x =
1.3,19.4,-5.6,17.5,3.0,24.1,37.5,15.9,22.1,42.4,8.9
-150.2,-162.0,198.6,123.1,118.0,19.9,59.5,-153.0,-18.1,-37.2,0.4
21.9,19.4,24.7,-36.2,36.7,3.4,-21.4,29.3,-24.3,-1.9,10.6
6.6,44.2,96.4,-114.8,167.5,-33.4,-109.6,104.8,-123.7,-20.8,4.9
-17.9,-38.0,-7.3,12.9,-38.2,-2.2,7.4,-52.8,7.6,-24.3,-8.0
-15.6,-30.4,-8.6,9.5,-30.2,-5.3,3.2,-40.5,4.4,-19.9,-9.1
8.6,17.9,3.0,14.6,8.4,17.9,24.1,16.6,17.5,27.8,11.1
-39.8,-85.3,-30.2,104.4,-102.1,-7.3,48.8,-119.6,68.2,-39.5,-17.8
4.8,16.1,11.4,-81.2,47.9,-32.1,-70.9,41.8,-70.1,-24.5,-13.6
10.0,39.0,-50.2,17.2,-28.3,21.2,44.2,31.1,37.2,59.7,2.2
-9.2,-9.1,-12.7,-10.6,-12.8,-8.9,-8.5,-10.1,-8.8,-8.5,-9.9
14.3,26.1,0.2,13.5,10.2,18.7,23.9,25.7,19.4,32.4,12.9
11.0,27.4,-6.2,17.1,6.3,18.8,28.2,26.7,22.6,37.8,10.8
-10.4,-15.3,-7.9,-0.8,-15.3,-6.7,-3.4,-18.8,-2.9,-11.5,-8.0
-51.8,-89.9,-51.9,152.5,-125.9,0.0,88.2,-131.0,105.4,-13.4,-22.8
113.4,-13.3,24.5,-59.6,-11.7,-106.5,-193.5,3.7,-50.5,-206.3,3.8
Rows and columns are counted from 1.
row 1 col 1 => 1.3
row 14 col 4 => -0.8
row 9 col 3 => 11.4
row 6 col 8 => -40.5
row 11 col 1 => -9.2
row 10 col 6 => 21.2
row 4 col 7 => -109.6
row 9 col 7 => -70.9
row 9 col 1 => 4.8
row 11 col 7 => -8.5
row 13 col 10 => 37.8
row 15 col 3 => -51.9
row 13 col 4 => 17.1
row 3 col 7 => -21.4
row 9 col 5 => 47.9
row 9 col 2 => 16.1
row 12 col 7 => 23.9
row 11 col 2 => -9.1
row 16 col 7 => -193.5
row 13 col 9 => 22.6
row 7 col 3 => 3.0
row 9 col 9 => -70.1
row 16 col 6 => -106.5
row 1 col 4 => 17.5
row 15 col 5 => -125.9
row 15 col 8 => -131.0
row 16 col 9 => -50.5
row 3 col 3 => 24.7
row 9 col 6 => -32.1
row 15 col 6 => 0.0
row 5 col 4 => 12.9
row 9 col 8 => 41.8
row 8 col 3 => -30.2
row 10 col 7 => 44.2
row 13 col 11 => 10.8

m =
 2.5  -1.0  -0.9  -0.2  -0.2  -0.1   0.4  -0.9
 1.2  -1.1   1.0  -0.4  -0.4  -0.2  -0.6  -0.3
-2.8  -0.9  -1.1  -0.7  -0.5   0.0   0.0  -0.7
-0.1  -0.2  -1.8   0.7   0.3  -0.2   0.4  -1.2
-0.8  -0.3   1.3  -0.7  -0.7  -0.1  -1.5   0.0
-1.9  -0.5  -0.6  -0.2  -0.3  -0.2  -1.1  -0.3
 0.4   0.8   0.3  -0.3  -0.3   0.0  -1.1   0.4
Rows and columns are counted from 1.
(1, 1): 2.5
(7, 6): 0.0
(6, 5): -0.3
(3, 7): 0.0
(4, 8): -1.2
(7, 7): -1.1
(6, 8): -0.3
(1, 4): -0.2
(2, 1): 1.2
(4, 6): -0.2
(2, 7): -0.6
(6, 7): -1.1
(4, 2): -0.2
(5, 4): -0.7
(2, 8): -0.3
(6, 6): -0.2
(3, 5): -0.5
(1, 5): -0.2
(1, 6): -0.1
(4, 5): 0.3
(1, 2): -1.0
(1, 8): -0.9
(5, 3): 1.3
(3, 8): -0.7
(6, 4): -0.2
(2, 4): -0.4
(6, 3): -0.6
(5, 6): -0.1

W =
161	163	171	146	178
172	172	196	155	153
171	178	195	176	211
171	151	139	163	179
177	181	134	156	188
171	171	198	174	153
176	176	56	163	169
176	168	196	178	195
158	188	196	156	174
Indices start at 1.
(1, 1) => 161
(2, 5) => 153
(7, 5) => 169
(5, 3) => 134
(5, 1) => 177
(2, 2) => 172
(4, 2) => 151
(6, 2) => 171
(6, 1) => 171
(9, 3) => 196
(8, 5) => 195
(9, 2) => 188
(5, 4) => 156

A =
4763  5321  1522  5867  5958  3870  3036  4994  6670  3211  5306  5124  5419  4180  7352
6416  3096  4867  7413  2731  6962  5630  4743  6537  7109  8143  7220  4794  4707  4801
5807  6874  6280  3884  7927  4348  6106  5842  3686  3256  1916  3355  6149  5674  5622
6901  2674  2263  7452  3478  5889  4379  4085  6520  4388  6346  6171  5009  3331  5870
7679  2161  3714  7507  3060  6888  5319  4006  5863  4952  6182  6350  4961  3583  4931
5045  7022  4807  3982  7999  3740  5050  5748  4710  2824  2456  3447  6174  5381  6558
5028  7767  9067  3643  7241  5479  7208  6667  3984  6299  4075  4575  6037  7362  4605
3447  7494  8205  4649  5821  5881  6163  6771  5778  8617  7566  6460  5494  7686  5147
3844  6917  8200  4934  5296  6107  6209  6733  6067  8951  7865  6509  5390  7447  4811
6221  3286  1742  7149  4161  5149  3779  4193  6832  3852  6118  6008  5092  3473  6533
6018  6838  9207  4044  6722  5771  7837  6429  3427  6091  3528  4444  6018  6786  4132
6350  6700  7091  3926  7782  4758  6553  5928  3505  3749  1922  3349  6286  5799  5136
8766  2787  5534  6540  4299  6800  6902  4196  4055  3997  3582  4861  5334  3979  4202
Indices start at 1.
(1, 1) => 4763
(6, 5) => 7999
(4, 4) => 7452
(6, 2) => 7022
(7, 9) => 3984
(2, 10) => 7109
(7, 4) => 3643
(1, 14) => 4180
(12, 3) => 7091
(13, 5) => 4299
(12, 1) => 6350
(5, 2) => 2161
(7, 5) => 7241
(13, 3) => 5534
(12, 14) => 5799
(5, 9) => 5863
(1, 10) => 3211
(6, 3) => 4807
(1, 15) => 7352
(1, 13) => 5419
(5, 11) => 6182
(11, 11) => 3528
(3, 14) => 5674
(8, 3) => 8205
(3, 10) => 3256
(10, 12) => 6008
(8, 4) => 4649
(9, 7) => 6209
(9, 13) => 5390
(4, 5) => 3478
(7, 15) => 4605
(3, 7) => 6106
(4, 15) => 5870
(12, 10) => 3749
(10, 10) => 3852

grid = [[9.7, 45.3, 37.2, 10.1, 34.6], [9.7, 45.3, 37.2, 10.1, 34.6], [9.7, 45.3, 37.2, 10.1, 34.6], [-4.8, 30.8, 22.7, -4.4, 49.1], [9.7, 45.3, 37.2, 10.1, 34.6], [9.7, 45.3, 37.2, 10.1, 34.6], [9.7, 45.3, 37.2, 10.1, 34.6], [9.7, 45.3, 37.2, 10.1, 34.6], [-4.8, 30.8, 37.2, -4.4, 49.1], [9.7, 45.3, 37.2, 10.1, 34.6], [-4.8, 30.8, 22.7, -4.4, 49.1], [9.7, 30.8, 37.2, -4.4, 49.1], [-4.8, 30.8, 22.7, -4.4, 49.1]]
Rows and columns are counted from 1.
(1, 1) => 9.7
(7, 4) => 10.1
(3, 4) => 10.1
(11, 2) => 30.8
(7, 5) => 34.6
(10, 5) => 34.6
(6, 5) => 34.6
(2, 3) => 37.2
(5, 2) => 45.3
(5, 1) => 9.7
(7, 2) => 45.3
(2, 2) => 45.3
(1, 5) => 34.6
(10, 2) => 45.3
(3, 1) => 9.7
(8, 3) => 37.2
(11, 1) => -4.8
(2, 1) => 9.7
(8, 4) => 10.1
(4, 1) => -4.8
(13, 5) => 49.1
(12, 4) => -4.4
(3, 3) => 37.2
(10, 4) => 10.1
(2, 4) => 10.1
(11, 3) => 22.7
(13, 1) => -4.8
(9, 4) => -4.4
(13, 2) => 30.8
(6, 3) => 37.2
(9, 1) => -4.8
(13, 4) => -4.4
(8, 1) => 9.7
(4, 4) => -4.4
